Each row is where one point has got to under a steady rotation. How many steps took it there?
The counts run from 0 to 542.
[  5  47 -32  13  33  40 -34 -16  34  -2  11 -37  15 -21  -2   7  20 -12
 -20  19  34  19  12  20  28  -8   2 -18  27 -29   7 -21  23  17  19  14
  -3  -2   9   9  -8  -3 -15  -3 -12 -36   0  -9 -10  11 -44]	17
[ -1  29 -17   3 -21   7 -15   1  -8  10  32  22  23  12  20  -6 -16   1
  -2  23  -7 -11   7  38 -40  12 -13  19   1 -23  33 -27 -13 -19  15  14
   1  20 -13  20 -43 -36  11 -26 -26 -42  27   8 -19  -1  11]	400
[ 29  19  10  14  44 -20 -38   6  21  21  26  -9  18  -7  -6  15  -6   7
 -15  -9  16 -12  17  27  31  19   5  -4  49  18  -1 -12  26  22   5  -2
  33   5 -28  35 -11 -34 -25 -35  15 -16 -22  25 -19  12 -21]	162
[  3  34  -4   5  -6  -3  -7 -15  23 -12  16   2  10  24  -4 -24   1  15
   9 -12  19  19  25  33  -7  22  18 -32  10 -17  33 -11  -6  17  63  -9
   2   4  -5   0  18 -56  12 -38   9 -23  17  31 -28   0  -3]	3
[ 15  43 -37  23   5  31 -21  -1  21 -29   4 -14  -3  21 -12  -4  -6  -4
 -10 -13  31 -13  53  26  -5  14  16 -21  21 -25  13 -10 -18  -7  27  14
   0  -9  -9  -2 -43 -25  11 -47 -17 -32  12 -18 -15 -13   5]	192
[-10  13 -13   3  40  14  -4 -12  12  23  31  -8  18  23  34  36   7 -21
 -18  45   8  20  17  40 -33  -2 -29  -4  21 -24  19 -37  15  21   7   1
   0   9 -21 -27 -30 -31  11 -12  -1 -23  16  -3  10  18   6]	313
[ -8  33 -32  24  20   7 -36 -11  -1  29  -4 -12  12  29 -12  27  35  11
 -10  20  17  17  22  30   9   5   3  -5  14 -14  -2 -28  18  29  40 -28
   0 -36   1   5  18 -28 -14 -34   3 -24 -20  22 -21  20 -47]	377
[ -3  25  -9 -14  50  -2 -18  -3  18  -2   2   1  44   1  13  18  15 -26
 -17  59  -1   2   3  25  -7   9 -34  10  37 -14   7 -59  10 -15  11  -3
   6  13 -13  18 -40  -7  19  11  -2 -39  11   7  -5  14   1]	227
[ -8  43 -10 -12  11  20  -3   1  17 -31  25  14  19  26  21  -2 -10  10
 -30  -1  21  12  44   0 -12  13 -19  21  29  -7  27 -26 -10 -25   4  14
   0  14  -3  -9 -46 -24  -4 -35 -52 -50  12  -2  -7 -17  12]	112
[ -7  35 -22  26  16   8 -28 -18  19  12   9 -12 -10  29 -22  20  16  15
 -19   8  30  16  14  17  31  -4  -5  -2  26 -24  17 -22   8  16  31 -22
  11 -41   5   0  21 -16 -37 -29 -11 -17 -23   9 -31   4 -44]	376
[ -4  29   9   3   2 -17   7  -5   2   9  25  12   2  23   6  25   1  -7
 -12  15  11 -28  17  25 -20  -5  -1 -15  25 -20   0 -26   4   2  42 -20
  47 -26 -31  22  13 -32  10 -57  20  -4  12 -14  10  13  -1]	72
[  9  24 -12 -17  42  -8 -15  27  14   9  32  22 -17 -19   4   5  15  -7
 -62  11  10 -15  24  15  37 -28 -31   5   8 -27 -17  -7   9   7  -9  31
  23  -5   3   6 -12 -13 -11 -57 -16   3 -12 -11   7   9   0]	348
[  0  12   3 -24  43 -10  -3 -19   4   3  26   6  -6  29 -13   6  10   3
 -34  -9  32   9  23  -1  41 -20 -33   1   0   0   5 -24  12  17   5   0
  17 -32  -4   7  22 -26 -53 -53 -20  -8 -35  14 -13 -12 -23]	172
[ -4   8 -18 -20  -1   8 -29  -5  25  -2  54   1  -2 -16  20  -7  22 -27
 -27  26  15  11  -4  31  17 -41 -43  -7   5 -34  35 -21   8  -2  -1  22
  18  -4  19  -9 -11 -14 -13 -23 -28  -5  33   3  -1   0  19]	139
[ -9  37  13  18   9   4   1   7 -13  -6  35  17   8   9   1  -4   6   2
  21  14   9   1   4  38   2  11 -15   4   2   6   9 -30   0  -1  46  -8
  11 -27 -26  42 -17 -46 -17 -39  24 -35   0  33 -55   4  -2]	83
[ -2  10   3 -27  28 -37 -18  -5   2  26  10  18  -5  28 -11  -1  19   9
 -28   7   8  -4  11  33  10  -2 -17 -16  -1 -34   5 -10  11  23  40 -14
  12 -29 -25  -1  31 -24  -9 -56   1  -9 -15  38   1  12 -26]	174
[-15  49 -41 -34  -8   2 -38   0  36  -3  20   7  29 -12  -1 -33  24  -6
 -36  14  16   3  20  20   2 -12 -20   7  10 -26   8  -8  -1  -4  16  36
   3  35  23  20  -6 -14   3 -16 -39 -27  21  11   1   3 -12]	219
[ -2  27   5  35  10  41 -10 -10   2   6  43 -17   6   4  24  28 -21   5
  -4   9  36  17  19   9   0   9 -10  13  32 -12  22 -29  24   2  19   0
   4 -21 -16  -7 -41 -38 -48 -20   2 -44 -10 -16 -29 -12 -19]	199
[ -4  35   0   9  25  -2  -2  -7  31  16  35   1   9 -17   9  22 -10   6
 -44  26  20 -17  -3  12 -10   1 -26   9  59 -12 -11 -20  15   2  24   6
  46   1 -22  21 -36 -22 -13 -22  27  -5 -29 -25  -8  22 -31]	521
[ 24  16   0   4  24   7 -14  10  40  -5  51 -15   2 -35   1  -9 -14  -6
 -29 -11  27  -7  12  27  14   7  -7 -10  33   4  19  -1   7   9  -1  37
  26  20  -7  10 -42 -40 -20 -32   9 -11 -22  -2 -15   4   0]	525
[  4  16 -43   9  47  16 -11   9  -6  -8  -2   3   8  -1 -12  -9  12 -37
 -21   0   3 -28  31  57  14  -8  -4 -26 -14 -30 -10 -27 -20  14  28   1
  -7 -23 -15  24 -23 -26  15 -42  16 -16   3 -13 -40  14  14]	266
[  6  32  -3   0   1 -33  -6   9  -4  10   6  37   3  28   3   3  -2  22
 -29 -14   0 -16  33  21  -6  12  14   9  25 -23   6 -23  -7  -4  47 -24
  28 -19 -21  11   8 -41   9 -64  -3 -12  -2  18  -4   6  16]	362
[-17  28 -30 -26 -13 -13 -27   7  21 -11  33  10   1 -11  -2 -10  10 -14
 -48  15  30 -25   8  19  14 -40 -40  15  12 -47   9 -11 -13 -13  15  16
  45 -14   9  11 -15  -4   0 -42  -5  -4  21 -31  10   4  18]	144
[-15  37 -38 -25 -16 -31 -31   1  25   9  19  17  32  17 -12 -32  -3  24
 -42 -15  28  -6  14   9  -8   7 -25  40  30   6  27 -14 -21 -23   9  -5
  36  -2   7  10 -22 -17 -26 -25 -16 -10 -10  18 -23  13  29]	42
[ 16  16   4  17  41   2 -17   3  13  16  36 -15   8 -22   2   4  13   0
   5  -1  18   9   6  51  23  12  16 -21  27  -9   8  -7  24  29  47  -8
  16 -20 -15  16   6 -42 -17 -31  34 -16 -12  29 -29  18 -18]	452
[-13  23 -26  -7  28  -1 -20 -35  16  24 -12   3  17  31  -8   1   1   8
 -13  14   6  19  17  14  22  15 -26  -5  12 -24  28 -60   4  13  22 -14
 -19   3  15  26  10 -41 -17  13 -23 -30   0  -2 -29  -7 -32]	296
[ -4  45 -32  12   3   4 -26  20  26 -19  12   2 -22  -8 -24   7  39 -23
 -28   8  10 -16  31  31  46 -38 -12 -15   7 -22  -5 -16   5   1  20  15
  21 -13  18  24  -8  -8  -8 -52 -11  -6  20   5 -17   0 -14]	262
[-15  22   7   5   0   1  -8 -27  37  11  49 -10  19 -13  18  -3  -6   9
 -29 -10  28  14  21  13   4  -5 -10  -8  40   9  31 -31  20  21  15  26
  38  36  12  13 -20 -58 -19 -19  -3 -12  24 -24   7  -1  15]	322
[  3  21  -2 -22  51  -1 -16 -17  -4  13 -11   4  32  -5   9 -14   2 -20
  -4  -1  11   2  38  26  30   3   5 -13 -11 -47   8 -51  12  10  27  -8
  -3 -20 -14  40  30 -30   4 -27  -7 -44  22 -15  -5 -12 -11]	468
[ 13  28  18  23   9  -8  -9 -21  26  -8  33 -25   5  -3 -12   8 -16  -1
  -6 -13  20 -17  25  16  19   6   4 -26  28  -4  17 -28  15  24  29   4
  31  -4 -20  37 -10 -52 -12 -43  15 -26  19 -20 -10 -14  -2]	76
[  8  36 -11  16  21  19 -50  -5  37  19  -6 -14  12  15  -2  21  11  -7
 -29  26  30  21  31  11  15   3 -14  -4  28 -32   3 -23  27  11   7  35
  -7  10   9 -32 -20 -21 -16  -5 -25 -31   9 -16   2   3 -32]	306
[-12  20   4  18  28   0   2  26  -5   0  23   3   3  -9   5   4  12   1
  -7   1  18  -8  18  23   4  14  -6  17  27  -2  -1 -25   5   9  52 -27
  35 -41 -20  13 -13 -47 -20 -37  44 -12 -20   9 -47  18   9]	447
[-10  -4  11 -36  55 -20  -1 -22  27  28  -5   7  35  -8   0 -10  23 -22
 -38  29  22  15  19  13  19  -7 -41 -28  11 -29  15 -32  13  26  17  10
  10   8  -4 -10  14 -48  -6 -11  15 -10   0 -15   2  10  11]	425
[ -2  -2   0  -4  39  -7  -2 -13  19   9  32   3 -15  15   3  37   6 -32
 -39  14   1 -21  23  23  23 -29 -35 -25  22 -23  15 -46  12  28 -16   1
  23 -19  -1   9 -19 -31 -13 -40 -11   8  10 -30  22   1   6]	65
[ -8  42   7  -6   8   4  -8  -2  15  -6  11  11  21  11  16   9 -16  13
 -28   7  27   9  38 -22   4  20 -20  24  37 -12  19 -43   3 -21  15  12
  16   3   4   0 -38 -41 -16 -18 -27 -44   6 -27  -4 -17   6]	113
[ -9  26 -15 -24  33  -3 -10  10   1   1   2  12  48   6   9   1  17 -21
 -22  43   8   8  22  32 -24  16 -36  30  13 -12 -11 -35  -3 -21  17   8
   5  10 -23   4 -41 -11  17  -5  13 -45  10  10 -20  17  30]	228
[-14  29  -4 -30  35   9  -1 -16 -11  -1  21  -5  11   2  11  -3  13   0
 -27   3  32  11   5  11  33 -22 -18   9   6 -29   6 -24  12   8  31 -22
  25 -36 -11  38  43 -10 -25 -41  -6 -24 -14  -4  -4  -2 -43]	462
[ -1   6 -36 -20  -3  28 -12 -26  20  10  37   4   5  -7   5 -35 -18  16
 -19 -14  43   9   9  36 -11   3  -7  -5  -5 -30  51   9 -15  12  21   5
  -5  -7  15  -4 -15 -53 -36 -20 -17 -18 -12   0 -22   4  -2]	208
[ 15 -10   2  -1  50 -14 -13  -6  16  23  40   7  -8  13  -3  27  -3   2
 -26  -9  -5   1   4  31  31  -6 -20  -6  21  13  27 -30  17  33 -15 -25
  11  -9 -10  31   1 -33 -38 -34 -14   3 -32  30 -20  -3 -21]	167
[ 10  11   2  -6  53 -10 -30  -7  31  20  13 -14   8   6 -18  25  23 -31
 -37  16  21   0  32  27  24 -14 -21 -20  24  -4  -8 -21  29  32   0  14
  32  -5 -18 -10  -8 -13 -14 -36   6 -14   8   2  14  11 -15]	60
